(in the rows, 128 means zero)
Y: rows in several groups, each row roughly a mix of its group's directions:
Y (132 x 17):
[[133 156  86 136 114 150 140 144 163 112 153  97 105 127 163 142 139]
 [152 134 122 164 115 108 171 150 141 132  90 142 125 108 167 137 114]
 [116 103 162 110 145 114  88 110 101 121 112 146  92 145 108  98 134]
 [111 126 145 115 133 123  94 122 141 118 107 151  67 149 160 115 147]
 [103  93 141 100 156 132  99 101  98 130 154 128 109 134 112 107 160]
 [140 139 115 148 115 144 144 145 121 126 106 178  98 100 169 142 106]
 [150 171 115 156 101 122 151 158 160 114 104 124 125 127 155 137 102]
 [135 129  93 149 116 143 133 128 129 123 136 133  65 113 168 158 140]
 [127 158 119 129 113 168 116 140 135  82 130 150  90 126 168 120 118]
 [125 117 145 128 135 119 139 132 105 166 102 188 155 104 125 138 105]
 [157 122 127 138 112 128 135 123  95 117 127 113 160 123  64 116  99]
 [119  96 163 111 157 103 114 120  92 151 112 154 137 124  97 102 120]
 [139 103 135 145 127 107 164 117 143 127 126  78 180 132 120 138 146]
 [137 133  87 147 131 125 168 150 132 154 138 136 109  93 171 144 136]
 [131 145 148 125 102 141 104 114 126 118 122 129 172 151  74 146 101]
 [134 115 160 146 103 127 129 100 148  85 107  97 156 160 127 141 144]
 [147 151  95 150 115 134 162 157 153 123 118 132 107 107 178 135 120]
 [145 132 145 149  98 148 113 115 118  65 105 133  95 143 134 122 117]
 [101 119 119  96 153 152 107 118 123 115 172 116 104 133 144 102 166]
 [144  91 159 152 130  93 146 120 106 138  77 155 127 117 131 127 119]
 [138 121 132 144 131 121 146 142 100 137  96 185 105  96 155 120 108]
 [111 141 127 123 130 134 110 135 150 127 115 159  72 133 183 134 139]
 [144 144  86 156 114 138 168 147 139 130 136 126 115 100 170 153 128]
 [123 128 122 128 112 139 121 105 147 125 155  81 165 151  97 165 144]
 [152 116 129 156 127 101 157 146 116 139  83 158 100 103 152 122 108]
 [140 168  95 141  99 148 146 146 173 112 135 104 135 132 153 150 124]
 [101 122 108 103 156 143 126 135 135 150 153 151  99 111 176 122 158]
 [116 130 100 107 142 146 108 137 129 134 145 147  61 119 158 116 142]
 [113 145 133 118 120 146  88 125 137 115 117 164  69 142 155 135 129]
 [154  97 152 163 108 110 140 111 104 122  79 149 125 122 117 147 111]
 [164 118 143 167 101 104 152 130 131 110  72 131 124 128 131 132 108]
 [147 124 150 166 108 113 166 129 144 106  87 124 161 126 155 143 119]
 [122 109 153 118 129 120 106  99 115 127 138  99 164 153  70 132 134]
 [135 113 112 127 133 130 153 121 130 128 161  72 177 126 101 128 144]
 [131 135 133 115 139 142 148 139 126  97 152  96 185 125 115  85 124]
 [127 104 141 126 158  88 147 135 108 179 120 134 161 110 105 122 119]
 [123 123 146 118 158 117 129 149 102 128 110 169 100 109 152  80 114]
 [137 148 142 145 100 132 112 130 133 104  86 170  87 137 152 132 111]
 [103 106 151 103 134 133  76  95 118 141 129 145 107 152 102 144 143]
 [119 131  85 128 132 141 143 131 155 143 164 100 111 119 162 158 159]
 [108 147  92 107 138 149 117 137 160 135 169 105 101 133 156 137 155]
 [110 101 159 101 156 104 101 113 109 156 127 131 145 142  85 111 133]
 [118 147 116 123 136 136 122 148 141 129 121 163  73 119 183 119 132]
 [148 109 147 155 126 119 161 132  93 126  96 162 155  98 128 127 100]
 [146 101 113 137 143  97 167 134 122 159 134  90 164 110 103 124 132]
 [146 148 102 155 107 148 151 146 133 106 118 147  94 106 175 141 116]
 [115 124 122 105 126 147  95 106 134  98 154 102  96 156 122 106 167]
 [148 128 126 161 106 143 136 129 107 107 101 166  91 108 151 152 101]
 [114 127  91 120 143 130 133 139 158 160 149 118  91 119 170 152 154]
 [127 101 156 122 137 109 130 107 116 123 133  93 177 144  85 109 142]
 [128  92 137 109 138 128 116 102 107 127 146  98 157 138  72 112 142]
 [126 159 132 129 133  84 131 155 179 151 111  96 132 152 136 126 123]
 [146 109 127 149 134 109 151 142 105 144  93 168  94  97 151 121 110]
 [135 109 160 136 132 116 124 125  89 121  88 180 111 116 128 106 107]
 [143 124 144 152 100 148 115 112 107  84  98 160  90 130 140 139 113]
 [126 156  88 128 108 157 132 133 168 122 159  97 129 134 146 161 142]
 [134 158 102 146 107 149 143 145 154 117 122 145 101 117 182 153 123]
 [123 113 148 110 157 108 110 133  88 158 120 159 125 117  91 102 104]
 [104  82 138 123 153 120 131 105 117 149 130 147 108 119 165 138 172]
 [153 154 115 150 121 123 156 165 128 113 103 146 106 105 159 104  97]
 [131 136 128 122 120 138  99 133 107 151 107 186  98 119 108 144  90]
 [ 99 121 162 100 137 126  74 103 119 130 126 147 113 159 105 119 141]
 [117  77 161 124 153 105 119 102  90 147 112 153 122 123 116 122 143]
 [106  98 157 107 147 112 111 100 124 147 139 108 167 149  94 129 153]
 [123 154  88 126 119 147 144 143 166 152 157 111 150 120 144 169 130]
 [155 141 100 159 101 145 159 143 151  97 116 115 110 116 167 143 121]
 [111  98 156 104 148 110 101 101 125 127 135 101 133 157  99 104 160]
 [129  87 149 139 128 109 130  93 102 145 126 114 164 133  85 154 139]
 [139 130 170 145 123  92 140 131 131 127  90 122 176 141 105 122 103]
 [146 163  97 152  90 151 140 136 158 100 134 105 119 134 147 157 122]
 [150 113 127 163 123 126 179 137 106 124 107 148 153  90 152 137 111]
 [120 131 133 114 109 173 105 101 113  98 157 125 164 141  92 139 129]
 [148 164  98 151  90 139 141 142 168 118 118 116 117 134 149 162 117]
 [144 106 153 145 139  78 159 136 113 149  89 134 152 118 119 104 120]
 [141 115 138 141 146  99 160 149  96 147 101 161 133  95 136  99 105]
 [ 98 109 164  99 168 109 112 119 107 145 141 130 157 135 107  98 140]
 [148 146 110 155 110 141 161 150 128 111 110 158 110 100 174 129 111]
 [119 120 163 111 143 120 109 131 109 154 102 175 154 124  99 123  93]
 [136 123 160 126 130 103 105 130 104 138  85 167 111 133  99 107  97]
 [133  95 130 135 151 105 140 132 100 140 108 155  79 104 155 103 138]
 [144 141 101 136 138 118 156 164 133 127 119 135  88 104 170  94 123]
 [120 141 115 124 120 153 114 136 133 140 116 185  87 114 166 152 118]
 [140 129 109 149  92 161 127 102 132  89 150  93 127 139 120 165 141]
 [111 109 149 117 122 141  89  98 112 149 117 172 122 136 108 170 124]
 [137 142  80 135 137 137 166 160 135 152 152 124 127  90 156 137 120]
 [140 141 126 144 122 128 137 150 136 111  94 161  81 115 178 118 114]
 [ 98 112 120 104 164 135 119 128 113 146 154 151  92 112 163 112 158]
 [112 129 124 118 121 156 121 105 134 119 170  95 178 141 104 154 145]
 [106 109 150 122 120 153 109  86 123 118 147 123 168 145 110 168 148]
 [142 157 124 149  87 155 120 128 143  86 106 147  99 137 154 147 114]
 [143 152 100 147 121 137 165 162 149 124 121 138 117 102 180 131 115]
 [149 153 124 152 101 151 140 143 132  79 105 146 104 121 163 120 106]
 [123 104 119 114 141 117 128 111 125 155 160  83 163 134  84 137 148]
 [103 113 133 104 170 110 127 141 121 164 129 159 104 112 161 101 145]
 [133 151  88 140 115 157 139 140 139 104 151 122  87 115 172 136 139]
 [132 147  89 134 122 133 154 140 161 132 163  75 148 127 138 144 144]
 [143 147 120 143 134 116 155 166 128 127 102 156 102 103 169 100 105]
 [158 133 110 150 122 136 177 149 115 107 134 107 165  99 125 110 105]
 [116 153 127 106 116 151 102 123 168 111 151  91 156 161 108 139 131]
 [129 163  97 107 118 152 115 139 156 121 166  87 145 144 100 124 124]
 [134 143 117 135 116 149 116 136 132  94 117 149  63 126 168 120 125]
 [113 151  94 116 127 155 129 133 164 121 172  93 128 134 154 142 154]
 [135 144  98 133 142 116 174 165 141 162 139 123 156  96 149 123 118]
 [117 133  87 116 129 161 127 126 147 121 170 109  98 123 161 140 161]
 [142 145 132 153 104 139 143 138 147  84  98 141 103 129 180 125 123]
 [140 141 101 148 115 144 137 141 131 105 124 140  68 113 176 132 129]
 [139 166  84 136  98 164 127 139 152 108 150 113 104 129 142 152 123]
 [137 149 101 142 122 132 146 155 144 136 114 156  87 107 180 137 120]
 [138 141 115 128  92 156 100 109 133 118 139 114 139 148  78 168 112]
 [157 155 119 161 101 120 165 153 153 119  97 126 147 119 147 141 100]
 [106 147 108  97 150 118 125 146 171 158 157  98 135 140 142 115 154]
 [158 139 134 160 116 123 169 151 114 103 101 137 152 104 138 110  93]
 [131 103 161 134 118 118 118  97 124 117 117 101 172 152  83 145 129]
 [118  91 165 120 163  84 133 121 109 150 112 125 146 130 115  95 142]
 [163 152  96 157  95 144 156 145 143  92 124 103 118 120 140 128 113]
 [156 160 139 161  96 120 144 143 139 101  96 121 152 135 119 136  88]
 [123 160  98 130 101 176 118 126 151 103 158 120 118 133 148 163 132]
 [111 163 113  99 143 129 101 155 161 135 139 128  82 142 152 105 129]
 [127 111 130 121 131 132 131 108 123 124 158  81 180 138  84 131 141]
 [ 92 123 136  89 154 125  98 115 139 158 161 114 149 148 106 128 153]
 [129 169 135 117 101 135  94 130 158 124 123 118 148 163  88 143 102]
 [144 168  85 140 104 146 138 154 156 119 131 127  91 120 158 139 116]
 [141 127  99 151 129 137 174 148 132 121 129 134 114  93 185 129 134]
 [122 118 118 130 122 133 143 110 158 121 154  72 163 143 130 151 164]
 [114 134 124 118 148 123 117 147 132 146 116 169  71 116 172 119 126]
 [ 99 127 110  99 140 155 104 111 137 136 182 104 130 139 121 146 160]
 [114 115 155 115 165 105 134 145 104 148 110 170 126 108 147  88 119]
 [107 104 123 105 162 106 107 121 117 164 143 131  81 129 131 112 160]
 [140 120 141 162 109 146 142 120 100  97 102 170 112 107 158 148 111]
 [128 160  83 125 120 153 134 153 161 134 145 130  97 116 168 147 126]
 [115 100 156 107 153  99 109 110 112 143 135 105 147 147  84 103 144]
 [129 161  86 126 110 155 129 142 169 117 150 108 102 133 159 143 140]]
one row of each group, then the others: which group is each in?
[120 141 114 124 135 129 118 146 139 142 116 165  66 118 174 130 128]
T
[113 123  99 113 150 137 127 135 139 131 156 120  77 120 172 113 163]
X
[130 113 164 131 122 133 102 115  97 121  92 179 119 128 110 137  96]
B
[139  86 157 142 131 134 133 103  72  99 118 143 137 114 106 115 122]
G

[165 137  94 159 109 136 173 151 135 106 121 111 124 102 149 129 111]
T
[149 161 129 139 115 139 143 157 143  75 114 114 129 130 146  89 102]
B
[105 102 154 102 156 101  99 114 129 139 121 127  97 151 130  97 162]
T
[100 135 121  91 137 141  88 115 159 140 159 105 120 159 117 137 156]
B
[135 133  98 143 134 132 168 150 146 121 135 119 107 104 189 122 144]
X
[132 105 172 139 142  89 149 125 113 138  95 134 174 126 115 111 120]
T
[142 109 147 132 133  89 139 122 131 130 116  81 164 145  87 105 133]
G
[106 120 101  97 150 134 105 120 130 168 174 108 117 131 105 142 151]
T
[123 126 152 114 141 108 109 129 133  99 115 113  96 154 134  67 148]
X
[102 148 116  94 135 140  88 124 158 137 164 100 115 158 117 133 149]
X
[123 110 148 141 122 167 129 100  83  76 147 139 144 117 131 134 131]
G
[151 164 131 143 106 132 144 157 144  91  95 142 125 127 152  98  99]
X
